128 stands for zero in the data rows.
Some points, one per row:
[144, 86, 136, 91, 123, 136, 148, 170]
[125, 120, 130, 111, 131, 198, 172, 154]
[122, 67, 121, 103, 176, 110, 129, 129]
[124, 151, 114, 183, 82, 213, 159, 110]
[158, 197, 121, 148, 67, 192, 127, 129]
[145, 184, 127, 156, 83, 186, 163, 156]
[124, 98, 93, 106, 145, 156, 114, 154]
[140, 99, 94, 90, 178, 103, 94, 97]
[134, 156, 120, 159, 57, 173, 179, 117]
[173, 64, 83, 112, 113, 99, 93, 102]
[143, 139, 146, 135, 91, 186, 162, 171]
[103, 138, 129, 166, 110, 180, 171, 170]
[174, 86, 98, 98, 115, 154, 148, 136]
[107, 126, 153, 141, 140, 147, 141, 185]
[110, 113, 162, 106, 144, 52, 88, 95]
[85, 118, 138, 129, 190, 108, 142, 142]
[166, 75, 135, 114, 144, 43, 135, 85]
[158, 66, 136, 107, 107, 171, 154, 154]
[146, 80, 122, 66, 135, 126, 127, 114]
[115, 72, 113, 71, 113, 142, 136, 142]
[124, 201, 141, 145, 139, 153, 125, 164]
[152, 141, 113, 154, 82, 179, 196, 154]
[143, 93, 97, 126, 139, 165, 129, 159]
[126, 107, 98, 135, 124, 204, 173, 139]
[101, 135, 169, 126, 156, 53, 86, 52]
[107, 140, 140, 164, 99, 200, 180, 151]
[120, 141, 123, 136, 154, 64, 63, 49]
[169, 91, 110, 88, 101, 158, 151, 158]
[102, 111, 78, 116, 142, 159, 102, 144]
[154, 121, 149, 132, 97, 127, 186, 176]
[119, 122, 118, 130, 120, 194, 164, 164]
[123, 144, 138, 140, 150, 62, 64, 41]
[155, 68, 117, 97, 82, 185, 153, 129]
[93, 143, 151, 137, 159, 146, 169, 169]
[157, 69, 128, 95, 91, 170, 136, 132]
[93, 139, 160, 109, 134, 181, 154, 163]
[130, 204, 104, 138, 110, 94, 180, 145]
[116, 88, 121, 98, 133, 175, 112, 156]
[137, 152, 112, 156, 51, 179, 179, 120]
[129, 56, 139, 74, 105, 127, 130, 140]
[138, 166, 152, 150, 121, 72, 73, 53]
[144, 134, 126, 140, 150, 121, 128, 186]
[141, 175, 138, 110, 116, 152, 137, 178]
[124, 103, 85, 108, 180, 121, 102, 126]
[135, 156, 153, 173, 139, 65, 75, 29]
[160, 118, 108, 123, 104, 151, 165, 181]
[160, 137, 97, 107, 106, 52, 75, 66]
[98, 122, 124, 125, 185, 69, 92, 75]
[117, 148, 133, 159, 123, 175, 179, 141]
[167, 149, 129, 143, 112, 45, 66, 68]
[99, 107, 148, 73, 99, 146, 139, 153]
[132, 158, 141, 153, 155, 64, 78, 29]
[148, 75, 122, 85, 119, 137, 132, 147]
[137, 111, 102, 124, 155, 190, 96, 140]
[148, 115, 132, 133, 136, 85, 164, 181]
[144, 105, 139, 116, 105, 152, 170, 184]
[130, 149, 139, 164, 130, 53, 89, 18]
[136, 118, 134, 116, 97, 165, 178, 179]
[158, 179, 112, 144, 119, 145, 159, 177]
[137, 124, 102, 104, 124, 174, 152, 158]
Here are 12 more points, each followed by its number:
[125, 166, 83, 112, 133, 107, 190, 147] 0
[180, 112, 111, 96, 177, 108, 127, 73] 1
[143, 118, 126, 126, 165, 72, 91, 78] 2
[88, 122, 158, 145, 174, 116, 135, 162] 3
[106, 149, 188, 129, 120, 157, 162, 174] 4
[120, 80, 125, 85, 140, 115, 103, 146] 5
[127, 117, 111, 134, 166, 158, 100, 152] 6
[145, 142, 129, 133, 150, 47, 99, 45] 7
[172, 156, 112, 117, 71, 194, 138, 119] 8
[99, 117, 149, 94, 131, 131, 139, 172] 9
[95, 139, 166, 123, 132, 179, 174, 162] 10
[146, 95, 89, 114, 175, 135, 125, 143] 11
Which three of these numbered points are nearest to each point below, ignoring the 2 directions in which the first points spread most? Their numbers follow each, nearest first.
[142, 124, 130, 128, 174, 54, 82, 68] > 2 7 11
[178, 166, 112, 123, 62, 204, 137, 114] > 8 7 1
[107, 171, 151, 168, 76, 166, 136, 143] > 5 9 2
[144, 122, 129, 130, 165, 70, 92, 82] > 2 7 11
[104, 142, 152, 108, 117, 143, 136, 187] > 9 5 4
[142, 101, 97, 117, 174, 135, 126, 147] > 11 2 6
[107, 136, 165, 155, 183, 98, 128, 156] > 3 4 10
[126, 127, 100, 122, 76, 169, 125, 174] > 5 2 7
[83, 124, 146, 116, 120, 139, 165, 178] > 9 10 4
[125, 159, 85, 111, 135, 105, 175, 143] > 0 7 2
[93, 121, 156, 140, 165, 124, 137, 164] > 3 10 9
[149, 146, 129, 138, 143, 38, 98, 35] > 7 2 1
[133, 115, 106, 134, 175, 154, 93, 151] > 6 11 2
[143, 122, 130, 128, 175, 55, 82, 70] > 2 7 11
[155, 176, 70, 107, 88, 117, 147, 149] > 0 7 2
[132, 112, 104, 127, 165, 151, 94, 149] > 6 11 2
[132, 155, 140, 148, 151, 83, 86, 46] > 2 7 5
[153, 168, 80, 110, 89, 124, 151, 152] > 0 7 2
[183, 74, 113, 72, 108, 142, 111, 118] > 8 7 2
[132, 116, 111, 134, 177, 144, 93, 145] > 6 11 2
[147, 98, 92, 116, 171, 124, 119, 141] > 11 2 6
[95, 97, 147, 84, 135, 123, 149, 154] > 9 10 4
[108, 147, 179, 127, 125, 147, 150, 161] > 4 9 10
[160, 123, 136, 189, 85, 171, 146, 163] > 2 7 5
[106, 126, 158, 122, 143, 181, 159, 168] > 10 4 9
[124, 187, 114, 155, 78, 142, 110, 156] > 5 2 9
[179, 73, 118, 72, 112, 137, 114, 121] > 8 7 2
[96, 139, 166, 145, 156, 132, 129, 171] > 3 4 9
[108, 173, 149, 169, 68, 186, 143, 152] > 5 9 2
[110, 169, 151, 167, 79, 176, 142, 156] > 5 9 2
[111, 122, 154, 113, 192, 65, 106, 78] > 10 9 4
[107, 174, 150, 171, 66, 183, 142, 153] > 5 9 2
[168, 61, 128, 91, 85, 174, 139, 126] > 8 7 2
[141, 78, 104, 93, 144, 143, 126, 139] > 2 7 5
[126, 126, 117, 149, 115, 192, 166, 169] > 2 5 11
[112, 110, 152, 94, 176, 56, 117, 72] > 10 9 7
[104, 149, 155, 131, 186, 116, 126, 158] > 3 10 9
[132, 158, 123, 135, 116, 211, 161, 150] > 2 5 7
[86, 138, 144, 145, 136, 187, 157, 162] > 10 3 5
[118, 121, 176, 105, 112, 162, 159, 177] > 4 9 10
[81, 117, 182, 135, 119, 169, 141, 165] > 4 10 9
[146, 129, 116, 124, 74, 171, 185, 166] > 7 2 5
[131, 111, 109, 119, 148, 186, 100, 142] > 6 11 2
[131, 151, 158, 170, 178, 65, 96, 45] > 2 7 10
[131, 113, 144, 104, 96, 179, 150, 176] > 5 9 2
[108, 144, 159, 134, 165, 137, 138, 172] > 3 9 4
[145, 149, 127, 142, 137, 49, 107, 52] > 7 2 5
[140, 99, 100, 116, 170, 136, 129, 147] > 11 2 6
[123, 101, 104, 104, 144, 85, 68, 113] > 5 2 6
[92, 125, 162, 119, 169, 62, 86, 73] > 10 9 4
[91, 143, 174, 149, 155, 130, 124, 172] > 3 4 9
[138, 148, 145, 175, 123, 186, 128, 173] > 6 2 5
[99, 119, 140, 111, 160, 79, 117, 159] > 9 3 5
[188, 134, 79, 139, 65, 135, 116, 148] > 8 7 2
[159, 69, 122, 109, 102, 69, 143, 125] > 7 2 5
[135, 99, 97, 120, 184, 99, 84, 89] > 11 6 2
[113, 77, 138, 87, 172, 98, 130, 128] > 10 9 2
[112, 116, 162, 114, 120, 157, 141, 159] > 4 9 10
[122, 111, 107, 115, 135, 99, 68, 113] > 5 6 2
[110, 109, 165, 108, 115, 169, 150, 177] > 4 9 10
[128, 124, 105, 125, 86, 161, 126, 174] > 5 2 7
[116, 162, 99, 109, 67, 130, 120, 146] > 5 9 8
[109, 176, 94, 113, 62, 138, 123, 156] > 5 9 8
[95, 143, 168, 149, 155, 121, 118, 156] > 3 4 9
[163, 177, 131, 183, 66, 200, 154, 115] > 8 7 2
[98, 123, 160, 121, 158, 76, 97, 84] > 10 9 4
[142, 68, 92, 83, 101, 98, 89, 98] > 8 7 5
[111, 170, 100, 113, 73, 143, 126, 158] > 5 9 7
[162, 64, 123, 111, 97, 55, 142, 120] > 7 2 5
